These are runs of 6 systems, one row a step. Runs of the same system follow the same rule from any start.
seq 1, L, 9 rows:
[[ 10 -18 -20  11 -20  14 -29   5  31 -37   9 -27  -1  16  -5 -24 -22 -19
   18  13]
 [ -9  14   4   3  14  19 -33  -4 -32  33  -4   7 -13 -21   1 -40  -1  11
  -32  20]
 [ -7 -20  22  12  24 -15  11  -5  22  17  23  -8 -24  41 -37  24 -10  13
   -4  10]
 [ 22  -4   7   5 -37  18 -11   4 -28 -15 -23 -44  15  25   6   2   5  18
  -18 -14]
 [-10  18   9  -5  35  -1  29  -1 -11  -4  -3   8 -33 -18  29  22  14 -10
  -44  -2]
 [ 17 -24 -28  -4  -7  -1 -13   0  41 -48  17 -19 -20  14   1  19  -7 -20
   16  -2]
 [ -3   9  -2   3   3  29 -42  -8 -21  -9  -1  -4   7 -29  19 -50  11  -3
  -20  14]
 [-11  -4  20  19  39 -12   5   5  27  29  20   7 -40  11 -24  -8  -5   0
   -3  25]
 [ 24 -17  -2   0 -26   4 -25   2 -21   1  -8 -46  11  44 -26  -3  -9  10
    4  -1]]
seq 2, E (9 x 20):
[[ 38  -2   0  11 -19   8 -18  14  12 -31 -11 -44  -3   8  13 -24  28 -12
   17  -3]
 [ -2  18  -9  -1  38   3 -17  -7 -34  19  -6 -12 -24 -29  12 -23  13 -32
  -18  16]
 [-14 -20 -20  12   0  15 -24  -4   9  -6  12 -22 -23  25 -21  -3 -50 -13
  -17  22]
 [  8   3   1   0 -33  36 -16  -1 -20  -1 -19 -12  -7   2  19  -1   3  41
  -45  -7]
 [ -8  -9  16   1  42   1   7 -24  16  -2  21   2 -33   9   3  29  34  14
  -32   4]
 [ 26 -19  -3   8  -8   1  -8  -6  13 -39   1 -54   6  29  -1   8  21 -17
   16  -8]
 [  7  29 -13  -5  18  11  -1   0 -23  -7 -21 -17 -10 -25  39 -29  24 -34
  -18   8]
 [ -6 -15 -32  -2  20   4 -30  -2  15  -5  20  -2 -44  -3 -11  -2 -33 -24
  -10  22]
 [  4 -13  -2   8 -36  37 -44  -7 -17  -9  -6 -20  10   2   0 -16 -12  30
  -26   0]]
seq 3, J (9 x 20):
[[-15  13 -20  18 -27  40   1  -9  29  11 -22  -3   9   8  14 -40 -16   5
   -2  25]
 [ 20   1  16 -23   0 -16  -5  30 -13  13   7  21 -39  21 -12   5 -11  38
  -30  -1]
 [-12 -22   9  15  17   1   5 -37 -15  -6   6 -39  17  21 -16  44  15  -7
   -6 -10]
 [ 12  26  -1  11 -19  15  27  14  23 -25 -26 -18   9  -1  41 -31  20 -15
    7   1]
 [ 20  -2  -8 -20  14 -25 -17  31 -15  -6  13  22 -43 -36   4  16  -7  -9
   -3 -10]
 [-29 -24 -24   4  11  19 -32 -48  -3 -10  18  -9  27  -6 -12   4  -7 -17
    3   9]
 [ -2  15  16  19 -21  27   2  18  33   6 -12  10  -4   8   9 -51  -5  27
   -8  21]
 [ 21  -8   9 -13  17 -24  -5  13 -23  34   6  -4 -43  19 -25  28   0  17
  -15  -3]
 [-17  -5   3   7   9   5  12 -32 -18 -28  -3 -44  39  29  -1  10   4 -27
   -5  -4]]
seq 4, F:
[[ -4  -9  28  12  11   6 -19  19  26 -40  31  16 -24  -6   1 -20 -13  12
  -28  12]
 [ 22 -20  -2  30 -10  18 -31 -10  -3  16 -11 -47 -24 -13  -5  20  23   6
    5  -6]
 [  8  16  22  -9  28  -6  13   5 -11 -23   0 -30  -6  45   7 -31  16 -14
  -29  14]
 [  5  -9   7  26  -1  -9  -1  36   1 -22   5 -15 -37 -31   3  26 -35 -26
   -6  -9]
 [  2  -1 -46 -14 -11  31 -20 -27 -16  -5 -17 -34 -10  20  15   1  -6  -9
  -28   8]
 [ -8  -7  30  11  10  11 -12  12  27 -52  29   9  -9   3   6 -24  -7   9
  -30  10]
 [ 27 -16  -1  30 -11  17 -28   2   6  13 -10 -37 -35 -27   3  20  24   7
    4  -8]
 [ 11  11   9 -15  31  -6   0  -4 -19 -15   2 -34  -6  45   1 -29  19 -18
  -24  14]
 [ -2  -6  18  33  -1  -7   4  39   4 -29   5 -17 -25 -25   3  11 -39 -29
   -6  -4]]
seq 5, T:
[[ -7  13 -23   0  11  27 -17 -20   6  37 -12  -9 -19  17   1 -42   4   2
  -15  34]
 [ -4   0  24  -3  -2  -5   4  24 -13  -4   8  -5 -15  45 -18  -7 -40  19
  -39   9]
 [ -3 -11   6  20 -14  16   5 -18 -29  17 -20 -37   0   3  -2  47   2  14
  -22 -16]
 [ 12   5 -13 -30   7  -4  28 -15   5 -45  -2 -10   4  26  29  21  32 -10
  -13 -14]
 [ 20 -12   9  19 -10  -3 -16  29  15 -48  10 -10 -18 -42  16   9   0 -20
   10 -15]
 [  4   0 -29   2  20  21 -37 -26   9  11   3 -10 -15 -23  10 -32  28 -19
    8  22]
 [ -8   7  12   5   9   4  -6  20  16  -9  11  -1 -14  33 -10 -53 -31  -4
  -19  31]
 [  0  -2  10  25 -15  15 -11   8 -29  43 -20 -26 -21   6 -16  10 -23  22
  -27   4]
 [ -7   0 -11 -29  14   1  22 -30 -22  -8  -4 -16   5  47   3  29   7   3
  -35  -4]]
seq 6, N:
[[-29  -2  28  34 -11  17   1  -9 -16  40  -8  13  18 -35  -9  12  -9  29
   -7  -5]
 [  3  13  -7 -24  -5 -10  46 -12  18  24 -14  12   9  46  -1  15  18  21
   10  -1]
 [ 17   0  21  -8 -21 -27  10  27 -31 -30  -3   1  31 -16   5  18  -2  -6
   18 -32]
 [-14  14 -20   7  16  12  15 -32   9   9 -13   6  12 -42  29   8  37 -26
   18  -1]
 [  0   5 -16 -24  -5 -17   6  16  36 -23  16  38  12   8  -1 -28 -20 -12
   32  10]
 [-17  -6  24  21  -4   0 -27   6 -22  28   8  29  13 -52 -17  -8 -16  16
    8  -2]
 [-26  12   0  -2  12   2  35 -29  14  47  -9  14  17  34 -12  -5   7  15
    5  17]
 [ 15   5  19  -7 -39 -22  23  39 -19  -7 -14   5  23  14  -6  12 -25  14
   13 -24]
 [ -8  10 -11  -5   6   4  16 -26 -27  14 -18   4  13 -41  23  35  31  -7
   -1 -21]]
seq 7, T, 9 rows:
[[  4   9   3 -12  20  -7   9 -22 -37  52 -15  -7  -5   9  -7  19  33  14
  -11  -4]
 [ -3  -7   0 -16  -1 -25  31   3   5 -43  12  -9  23  38  -9  24 -22 -25
   12 -11]
 [  6   7 -14  17 -32  16  -1   9  -4  -3 -24   2   1 -60  31  17   2  -5
   11 -21]
 [ -1  -3 -20 -33  37  -8 -12 -22  27  -4  27  35 -20  -4   4  -7  28  -2
    4  14]
 [ -6 -14  29  34 -21   7 -22  19  19 -14  13  -5  21   1 -23 -35 -27   9
   19   9]
 [  0  26   6   3   9   8   5  -8 -30  62 -28  -5  -5  -2   3 -22  24  12
  -10  11]
 [ -3  -7  -1 -25  15 -34  25   9  -7  -9  15   1  -3  50 -26  24 -31 -13
   -2  -1]
 [ -9  -5 -11  18 -44  20   2  -3 -17  -7 -23  -9  26 -32  15  32 -20   2
    2 -24]
 [  1  11 -12 -31  25  -1  17 -20  23  -9   8  35 -15 -10  30  10  44   7
   -8  -2]]
seq 8, F:
[[  5  13  30  32 -34   5  11  40  19  -2 -14   0  15  -6   1 -36 -18  10
   19   2]
 [  1   7  -8  -9   9  -1  -6  -3 -32  60 -11   9 -34  -2 -11  16  -4  22
  -24   5]
 [-20 -22  14  -5  12 -14  14 -21   3 -27  23  -9  30  46 -27  24 -15  -5
    1  -2]
 [  8  14   6  11 -37  12  26  17   4 -22 -24   5  10 -33  38  18   9  10
   -2 -26]
 [  6   7 -35 -41  35  -6 -10 -23   1  13  10  27 -29  -7  11   2  29  -6
   -6  10]
 [ -2 -19   7  13  -3 -11 -23   1  15 -28  21  -9  37  -2 -21 -22 -11 -24
   45   3]
 [  1  30   5  24 -23  23  10  15  -8  40 -38  -5   1 -18  19 -33   4  11
   -4   9]
 [ -5  -7   4 -20  28 -22   1   1  -3  28  21  20 -29  34 -33   7 -20  15
  -15  15]
 [ -9 -22  16  19 -27  -1   3  -6 -19 -21   0 -22  42   2 -15  36 -19   2
    9 -24]]
seq 9, N:
[[ 15  15  48  -1  -4 -16   8  16 -31  18  -9  -2  27  16  -9 -20  27  27
    4  -9]
 [ -3  20  -2   8  16 -20  43   2 -21  21 -26 -23   5  -4  10  19   7 -40
   17  -8]
 [  0   8 -53 -29 -28   3   4  -2  -5 -25 -15   8  21 -10  23   1 -25 -30
   17  -7]
 [-25  -4   2   0   2  13  -7  -4  16 -26  20  49   1 -48  19   5 -12  10
  -15  -3]
 [ -6 -21  13   9   8  -4  -7 -19  44  23  25  25   3   6 -28   6  17  28
   31   8]
 [ 13  12  39   1  -7 -14  -1  17 -21  24  -6   0  31  22 -20 -39  15  23
   16   2]
 [ -8  26   9  12  13 -15  41  10 -33  34 -30 -15   1  -7   7  11  -5 -27
    1  -4]
 [ -5   5 -53 -29 -26   1  16 -10  -7 -12 -17   2  18   4  15  23 -29 -25
   12 -10]
 [-16  -5   1  -6 -15  15  -6  -2  12 -42  14  40  13 -39  25  11  -6  17
  -16 -15]]
seq 10, L, 9 rows:
[[ -7  20   4 -39  15 -11  10   1  -7 -26  11  49  19 -12  25 -23  15   1
  -11  -2]
 [  3 -18   9  34  -4 -14  -7  17  33   0  13   4  -3 -39 -14   9  -9 -17
   49  -3]
 [  3  18 -24 -20  -5   7  -7 -22 -14  34 -20  -3  33  19  -2 -42  19  -4
   24  15]
 [-24   6  36   5   8 -25  23  28 -17  10  10  30  10  -1 -20   1 -43   3
   -7   0]
 [  6 -15 -28  10 -37  11   3 -18   4  28 -22 -19   7   1  -7  45  -2  12
   25 -16]
 [ -8  20   6 -39   0  -1  22  -8 -13 -22   0  37  29   7  26  -8  19  19
  -21  -8]
 [  9 -12  15  24  -6 -16   8  27  28 -15  10  13 -13 -45   3  26  -2 -10
   33 -17]
 [ 11  10 -38 -23  -2   4 -11 -27   0  14 -14  -6  26   3   9 -30  32 -19
   37   9]
 [-27  13  31   5  13 -19  14  25  -9  -2  15  33  19  -8 -11 -31 -38 -12
   -1  12]]
seq 11, J, 9 rows:
[[-29 -15 -27  21  13  21   1 -41  40   8   8 -13  -2   9  -9   7  -8 -19
   10  22]
 [ 29  10   8  -8 -37  11 -19  32  -4  -5 -13  -4  -2  22   3 -44  -7  30
   -8   4]
 [-12  -3  28   7  42 -14  10  -7 -27  21  11  -1 -29  -5 -11  35   6   3
  -35  -3]
 [  2  -7 -30   4 -15  12  14 -20  23 -28 -11 -42  18  34   7   8  -2 -30
   19   3]
 [ 19  20  19  -4 -19   6  -8  40 -18 -22 -10  16 -11 -35  31 -24   3  14
  -22 -11]
 [-13 -19 -21  -6  40  -6 -10 -30  12  11  23  10 -33 -15 -10  38   5 -14
   -2   6]
 [  5 -10  -5   9 -29  24 -27  -9  16 -27   0 -24  33  24  -5 -40  -5   3
   16  12]
 [  1  20  36  17  14   1   6  28 -14  32  -9  12 -35 -21   7 -17   4  22
  -33   7]
 [  0 -18 -32 -16  20 -14   4 -24  -2   1   8 -29 -15  42 -21  36 -11 -26
    3   4]]
seq 12, E (9 x 20):
[[ -9  -2  18  31 -14  28 -29  -2 -41  17 -14 -26   4 -22  -2  -7 -14  14
  -33   0]
 [-16   3   1   7  22  16  23 -21  19  29  -3  -8 -32  38  -4  11   4  18
  -36  19]
 [ 32 -17   5 -17 -12 -10  -3  11 -13 -37   3 -31 -12  34  -1  33   9  11
  -15 -22]
 [-11   7 -13   2  20  16   9 -33  -8 -25  -8 -16  11 -27  36  15  35 -30
  -13  -7]
 [ 12  -2 -27 -10  13   4 -14   5  44 -29  14  -4 -30  11  10 -31   1 -26
    9  23]
 [ 19  -9  -1   8 -16  13 -57  14 -33  -3  -2 -16  -7 -36  -1 -22  -4   2
   -6  -1]
 [-35   0  10  29  28  26  -8 -29   2  35   4  -7 -12   3 -11 -15  -5   7
  -31  28]
 [ 24  -9  12   6 -18   3   4  20   6  -3  -6 -34 -29  52 -13  11 -10  26
  -22   0]
 [  5   4  -1 -11  14   4   9 -22 -42  -4 -13 -22  -2  -7  19  39  30  -1
  -31 -20]]

Name the system that made each run.
seq 13:
[[ 37  -5   7  -2 -22  12 -12  -7  -2 -19 -13 -29   8   7  15   7  51  23
    4 -19]
 [ 16  15  10  -9  42 -21  13  12   1 -28   6 -13 -20  -5  21 -13  35 -39
    0   2]]

N
seq 14, 2 rows:
[[ 12  23  25  -6   0   8  -4  28  -2 -14  -3  28 -16 -28  31 -33  21  22
  -28  -1]
 [ -1 -28 -14   3  34 -17 -14 -17  16  12  25  -7 -37  -2 -26  39   1 -14
   11   5]]

J
seq 15, 2 rows:
[[ 16  -3 -11 -14 -33   2 -38  28 -13 -16   4  30   4 -42   8 -17 -20  11
    8 -10]
 [-28  -1  -4  19  28  25 -15 -48   5  41   1  -3   6  -8  -9 -17  20   2
   -4  25]]

F
seq 16:
[[-10  18 -42 -25  -5  18  26 -15   4 -11 -18  -5  -7  30  28  -1 -16 -13
  -29  10]
 [ -1 -21   2  -9  -8   3 -33  12  17 -42  34  35  -9 -23   0   0 -21  15
  -11  -4]]

F
seq 17, 2 rows:
[[ -4 -10 -20 -15 -19 -18  15 -15  11   7  -1   4  42  27 -22  16 -12  -9
   50  -8]
 [-17  21   9   0 -33   8  13   8 -24   7 -20  29  44 -27  18 -14 -15  15
    2 -11]]

L
seq 18, 2 rows:
[[-12 -15 -39 -13 -18  -5   1  -3  24  13   8  25  -5   3 -20  25 -47  -2
   24   2]
 [-14  -7  23  -4 -22  20 -18 -13 -15  -5   8  29  35  -7  -1  -7   4  50
  -20  -9]]

N
seq 19, 2 rows:
[[ 15   5 -31 -22   4   4 -26   3 -32 -30  -4 -31  -7  13  12 -22 -12 -34
  -17   7]
 [-22   1  -5  26  13  23   2   3   9 -14   0 -15 -37 -16  17   4 -30 -21
  -42  15]]

T
seq 20, 2 rows:
[[ 16  -3  -4 -23 -32  -8   2  22  17   5   2  48  -9 -12   3  19  -5  43
   10 -17]
 [ -3 -18  15  -9  19 -13  -9 -35  -6  17  17  11  27   1 -22  20  41  19
   23 -11]]

J
seq 21:
[[-22   5  57  20  14  -8  28   0 -26  -9   5  -2  29   3  -4  13   2  11
  -24 -13]
 [ 22   9 -21   8 -24   4  35  14  27   3 -30 -22 -28   3  23  33   8  -7
   12 -12]]

L
seq 22 (2 x 20):
[[-16  23  16  22  28   8  18 -16 -14  12 -15  -8   9 -39  28  -9  37 -23
   -5   2]
 [ 10   1 -36 -17   0 -18   3  21  33 -16   8  10 -23   6  -1 -10 -30 -34
   27  12]]

J
seq 23 (2 x 20):
[[ -8 -13 -30 -15   3  -2  -2 -39 -32  22  -7  -9  12  -7  -6  51   7  -9
    6 -17]
 [-22   7  13  -3 -11  13  33  -6  33 -44   5  22  30  15  23  -8  -2   9
  -12  -1]]

L
seq 24:
[[-10  17 -30  -9   0  26  -4 -30 -22  46 -25  10  -4 -26  20   0  17  10
  -14   5]
 [ -8 -13  19 -17  14 -25  18   7  31 -27  33  34   3  30 -17  10 -11  13
    3   0]]

L
seq 25:
[[  1   0 -20 -10  12 -17  19 -13  -4  38  -9 -24  -5  55 -27   9  -7 -13
   12  13]
 [-12   3  24  -5 -24 -11  17  28 -25 -34   2  15  29   4   1   4 -44   3
  -16 -15]]

F
seq 26, 2 rows:
[[ -8   4  -2 -21 -19   3  -8   6 -15 -56   8  19  40 -14  21 -18 -17  -7
   -7 -10]
 [-15   3 -16  22   7  25  -7 -17  34  24  -2  21 -24 -48  18  -1  17   4
    5  12]]

F
seq 27 (2 x 20):
[[-38   4  23  40   9  26  10  -9  11  28  -1   0 -11   0  -7  -9 -25  14
  -33  22]
 [ 23  -8 -10 -16 -27  -5   8  10   5  26 -11  -6 -22  47 -19  26 -10  37
   -3  -5]]

N
seq 28, 2 rows:
[[-17 -15 -28   1  23  14 -48 -33  -7  10  20  -1  -3 -21 -14 -15  -5 -20
    3  20]
 [-16   2  11  18  -9  25 -13   5  21   5   3   0   0  27 -11 -50 -29  16
  -18  30]]

J
seq 29 (2 x 20):
[[-30 -18   8  40  12  14   2 -13  35 -27  18 -21   3   1  -7   1 -25 -25
   -2  15]
 [ 28  13 -23  -2 -36  26 -21  18  -8  21 -31 -14 -26  -2  17 -25  -1  20
  -12   6]]

J
seq 30 (2 x 20):
[[ 15 -10   2  21  -2   4 -10  -8  -7  25 -10 -11 -18 -45   4  40  35   9
   13 -19]
 [  3  13  -4 -29  23 -11  28 -16  19 -28   5   0  19  42  12 -19  33 -17
    8   8]]

L
seq 31, 2 rows:
[[-39  20   7   4   9  18  10  -3   1  19   0  33   4   2   4 -37 -30  11
  -32  27]
 [  4 -14  19  10 -15  -3  10   7  12  37  -2   4 -20  32 -28  28 -10  49
   -9  -3]]

T
seq 32 (2 x 20):
[[ 11  12 -10  -5 -13   4   5  34  29 -28  -1  30 -35 -36  34  -5  -9  -1
   -8  -3]
 [  1 -28  -6   5  14  10 -54 -21  10  14  27   9 -19 -19 -23  -2  10  16
    3  11]]

T
seq 33:
[[-10   6 -33 -34   1 -16  24  -9  12  29  -1  48  -8  -5   1  28 -12   6
   13  -2]
 [-16 -19   9  -7 -24  -3  -8  -4  13 -16  21  43  37 -10 -15  12 -20  29
   17 -14]]

T
seq 34, 2 rows:
[[  1   6  -2  -6 -35   6  -3  20  19 -12  -3   9  26  31  -8 -46 -33  11
   14  14]
 [ -7   8  27  14   5  -2   2  16 -32  36  -6  21 -22 -41   1  20  -6  23
  -27 -10]]

N
